Rows are one point carried round by a steady rotation, each followed by how many steps it has turned.
The counts run from 0 to 405.
[128 162 137 144  87 136  94 117 149 138 113 123 153 124 126 120 175 145
 181 113  79 144 110 127 101 152 154 119 132  95 150 142  90 100 137 132
 153 160 115 131 103  91 146 181 161  85 126 111 154 114  73 120 121 190
 148 168 119 136 151 180 105 124 165 109 158 133 138 132 118 124 116  61
 133 124 140 129 135]	158
[130 136 135 127  97 143 125 125 158 172  75 131 143 115 139 118 152 131
 173 125  76 169 126 146 114 165 174 154 105 119 130 169 105 111 122 113
 156 196 133 123  99  98 189 155 151  64 126 127 130 155  87 109 131 169
 147 143 140 143 125 168 109 120 167 137 163 147 141 135 117 114 110 101
  99 111 144 117 115]	125
[129 161 140 135  94 135 119 123 146 154 101 112 148 128 121 130 181 146
 175 131  74 169 120 138 113 159 151 134 118 104 148 154  94 139 112 113
 157 188 123 119  97  78 175 157 177  97 117 116 153 132  74  93 120 200
 147 145 135 145 134 160 109 126 168 122 142 140 138 136 125 121 118  87
 100 123 134 114 129]	83
[120 151 128 137  93 129 103 116 135 152 106 147 143 126 132 111 181 147
 157 117  73 178 128 144  92 140 162 154 137  96 147 154  94 100 125 139
 143 159 134 111 101  93 178 181 157  76 106 126 142 120 102 109 112 177
 143 151 135 146 146 173 101 134 171 145 178 124 137 143 112 123  90  78
 136 116 144 124 124]	199
[125 158 127 124  93 138 119 129 149 151  79 124 138 114 137  93 180 123
 172 115  70 175 131 142 122 169 165 154 111 116 143 147 103 107 119 135
 160 187 153  93 117  79 173 154 156  68 116 139 124 123  91 120 121 164
 137 135 124 143 149 162 107 123 165 143 168 139 141 136 132 117  98  73
 108 128 135 118 113]	285
[129 148 127 136  93 129 122 117 138 154  85 116 138 121 135 114 167 132
 146 135  71 161 103 144 100 151 164 141 124 107 152 151  97 134 126 136
 143 189 119 126 117  81 177 176 155  72 118 105 150 130  87 111 102 179
 148 162 123 140 153 181 113 125 177 107 159 125 133 129 125 121 124  68
 107 105 129 122 136]	177
[117 143 123 134 102 133 134 122 147 166  83 145 135 127 134 122 164 133
 149 132  66 177 113 139  99 156 166 144 126 111 126 144 108 135 128 129
 147 207 132 118  96 102 181 181 157  66 120 113 139 152 100 103 120 176
 147 147 116 134 145 169 111 124 171 126 168 125 135 134 128 124 107  96
 106 106 138 114 132]	24
[120 141 113 129  95 134 124 121 147 163  79 140 135 111 143 106 164 126
 163 117  59 168 126 132 111 155 179 154 112 118 129 143 113 106 132 146
 159 190 139 113 116  92 173 173 147  47 123 130 127 138  91 130 130 161
 144 140 116 121 155 180 119 124 175 123 178 132 141 141 126 114 101  80
 103 117 132 124 118]	114
[128 149 131 127 104 127 118 117 130 158  88 132 126 116 143 117 171 154
 168 127  93 162 129 147  99 145 168 137 121  97 156 170  81 110 117 149
 144 170 108 124  96  90 168 166 168  72 102 137 154 123  79 111 109 192
 128 151 147 127 136 168  96 126 176 140 156 139 135 146 100 126  94  89
 113 114 144 138 130]	187
[131 150 135 149  82 142 114 126 154 156  95 137 155 120 123 110 164 118
 170 112  59 164 107 133 115 175 152 144 122 103 121 134 119 104 135 122
 164 193 141 111 101  99 171 174 150  76 128 110 128 142  96 121 131 161
 157 155 103 143 151 172 117 121 157 123 176 136 145 123 135 112 111  81
 123 114 143 108 121]	219
[132 160 139 142  97 132 101 115 144 132 113 123 139 127 129 119 166 150
 185 103  77 136 115 125 105 161 152 124 131  90 149 147  87  88 128 142
 156 156 117 122  96  86 145 179 172  75 117 122 158 119  65 127 132 189
 143 166 118 124 146 171 106 120 157 113 159 138 139 137 120 129 111  69
 125 126 144 134 135]	246
[132 135 129 126  95 137 133 125 150 166  75 128 133 114 137 107 153 128
 169 116  72 169 131 145 116 171 171 164 101 113 125 169 107  98 123 124
 160 181 143 114  99  92 181 153 159  61 122 133 133 148  84 120 130 162
 151 143 132 137 124 169 115 121 167 134 170 147 139 141 123 112 102  92
  96 118 143 127 109]	37
[129 148 139 139  93 148 104 113 165 159 122 146 161 123 134 124 158 150
 202 122  67 157 137 112 111 144 173 137 117 111 125 152  96 103 124 138
 161 168 128 126 100 108 163 176 160  78 135 119 132 146  80 120 150 197
 144 142 146 141 135 171 112 125 167 125 174 145 137 154 122 114 113  92
 124 133 134 118 126]	404
[133 153 151 142  93 139 102 118 152 150 126 134 154 127 120 126 177 156
 193 115  82 154 120 127 101 155 155 130 131  76 136 158  86  93 123 124
 157 163 119 130  87 103 163 169 171  86 115 118 151 133  78 104 134 193
 144 159 136 143 128 167 100 128 155 138 168 149 136 145 118 126 104  94
 134 129 152 123 125]	146
[128 154 136 124 103 134 117 126 143 147  96 131 132 116 136 105 176 143
 178 100  81 170 136 136 110 163 166 151 120  95 139 158  87  83 113 140
 156 171 140 102  93  88 165 158 168  69 104 143 140 121  87 119 135 176
 140 134 130 131 132 158  95 127 160 153 172 146 141 151 115 124  83  93
 115 128 144 132 118]	375
[116 155 123 135  91 125 109 120 136 155  98 151 143 123 127 125 170 135
 149 121  59 178 119 147  87 142 162 151 142  97 141 153  99 111 135 122
 148 168 136 116  96 102 177 177 153  68 104 120 150 125 107 105 112 177
 152 152 125 141 148 178 101 134 175 141 170 130 137 134 115 124  99  78
 135 105 142 118 122]	200
[123 155 125 135  86 139 120 126 145 151  76 126 140 118 136  98 180 115
 157 121  74 172 116 144 117 168 158 148 118 112 147 142 107 114 127 127
 154 198 139 104 112  80 178 156 150  70 113 132 132 126  91 118 108 157
 145 151 115 142 156 159 112 120 157 131 168 136 145 124 137 122 105  73
 108 114 138 115 122]	284
[122 164 127 130  99 131 107 115 135 146 106 140 134 118 135 105 177 146
 174 109  73 170 136 145  98 153 164 157 134  92 150 154  96  88 123 138
 154 152 140 109  94  90 169 166 164  68 103 139 150 116  96 108 125 172
 143 139 133 137 142 172  98 129 167 156 171 133 136 146 111 125  79  82
 131 123 145 130 118]	287
[129 160 146 148  79 139  96 119 154 144 121 132 167 125 117 126 181 138
 177 115  70 156 110 125 101 156 142 129 134  86 140 139  93 110 141 119
 156 168 124 120 103  96 162 182 165  91 122  99 147 137  85 110 120 184
 154 166 117 150 150 172 113 124 157 121 171 135 133 129 126 125 114  75
 137 123 146 111 133]	324
[134 154 149 145  84 147 110 126 162 156 113 126 166 127 117 128 174 138
 187 123  76 170 128 133 113 161 149 136 119  98 127 155  96 119 122 107
 170 186 131 119  93  99 182 155 166  94 130 117 134 150  83  99 136 189
 155 145 138 157 132 160 112 121 158 132 164 152 140 133 125 112 120  97
 118 126 142 100 118]	402
[135 143 134 136  94 137 129 120 143 156  86 110 131 122 126 123 166 137
 165 130  81 160 102 134 109 162 164 124 117 102 146 153 103 135 123 134
 142 206 101 126 103  91 171 168 171  81 118 108 155 139  72 112 107 190
 142 168 121 130 140 170 114 114 163 107 151 135 140 135 121 130 121  86
  97 109 143 126 143]	0
[125 159 127 124  93 136 113 120 141 151  99 130 138 117 139  96 179 137
 173 109  71 175 135 137 109 158 163 160 117 108 148 149  90  93 117 139
 156 168 148  98 111  83 172 161 163  66 114 141 135 115  94 125 130 173
 137 130 128 136 144 160  99 130 165 149 171 140 143 149 122 120  86  77
 116 137 137 127 112]	286
[125 144 126 124 102 131 125 125 143 159  92 130 141 116 143 112 173 144
 175 125  78 178 141 143 112 149 172 147 110 117 145 161  87 115 108 139
 154 183 134 107 104  87 172 157 168  68 112 140 136 129  88 115 128 191
 131 122 148 133 134 158 103 125 172 142 163 144 140 151 117 117  97  92
  97 132 137 124 119]	20
[136 133 140 132 100 147 116 111 158 158 104 127 141 118 132 116 149 148
 204 123  79 139 123 119 115 146 181 141 103 103 133 164  95  95 123 144
 161 167 113 132 101  99 164 173 160  68 130 122 132 141  62 127 141 188
 144 152 138 131 126 175 119 124 164 113 169 148 141 151 116 114 112  93
 112 123 146 134 122]	62
[133 143 136 136  97 136 113 114 145 151 117 135 142 120 128 110 151 149
 182 113  71 158 129 145 102 149 169 165 123  92 130 168  91  77 132 128
 157 146 139 124 102  94 172 179 163  68 117 126 134 132  91 122 139 174
 151 151 130 144 126 183 109 128 169 140 179 138 133 155 121 115  93  87
 134 119 141 134 111]	393
[134 151 140 147  83 140 118 114 156 145 115 107 155 131 111 108 163 131
 177 129  68 162 106 125 116 165 159 145 116  98 129 141 100 120 132 120
 157 189 127 114 114  85 182 173 174  90 132  92 134 147  79 112 126 181
 159 155 112 153 141 173 126 124 157 107 168 130 136 135 138 113 121  83
 109 122 143 110 122]	154
[130 148 134 143  97 128 127 118 151 146 101 122 129 135 122 139 159 147
 166 124  66 156 107 135  97 157 150 139 128  93 139 154 101 125 126 112
 148 179 109 132  87  82 169 172 177  84 122  97 163 145  74 105 123 192
 160 161 117 131 122 173 116 124 168 102 147 132 135 134 124 129 119  84
 110 107 137 127 133]	165
[134 154 147 137  89 136 103 114 152 147 121 128 150 122 120 120 169 155
 194 107  76 154 123 137 102 152 157 146 127  83 139 161  86  79 127 125
 161 142 130 123  86  96 164 166 172  83 118 129 147 125  78 114 138 190
 153 155 131 150 129 175 106 126 162 138 168 148 141 152 115 120  99  87
 135 130 144 130 116]	57
[119 147 126 130  99 132 108 116 143 158  90 152 138 115 140 126 167 141
 165 116  75 162 121 152  84 154 161 149 139  95 143 161  96  87 141 128
 150 161 128 131  85 104 169 175 147  59 106 134 150 130  95 109 118 169
 144 161 128 133 143 181  98 124 176 143 165 134 142 133 108 125  99  78
 136 110 146 132 125]	34
[124 155 149 146  85 142 104 118 157 159 122 134 161 130 115 139 172 150
 187 125  79 159 119 127  95 163 147 128 126  83 136 158  91 110 130 108
 161 175 124 131  83 107 170 170 168  93 124 110 153 143  86 101 129 193
 153 152 128 147 134 174 108 123 159 126 160 147 137 130 123 125 119  95
 132 118 149 115 127]	147
[128 146 138 145  88 141 118 117 157 156 110 138 150 130 120 114 164 128
 169 116  74 161 103 135  97 163 156 142 132  82 119 141 110  99 138 123
 154 191 133 117 101 109 174 182 161  74 120 110 139 150  94 116 123 161
 156 168 105 151 153 178 110 124 153 129 180 127 141 126 128 118 104  89
 132 105 146 113 127]	218
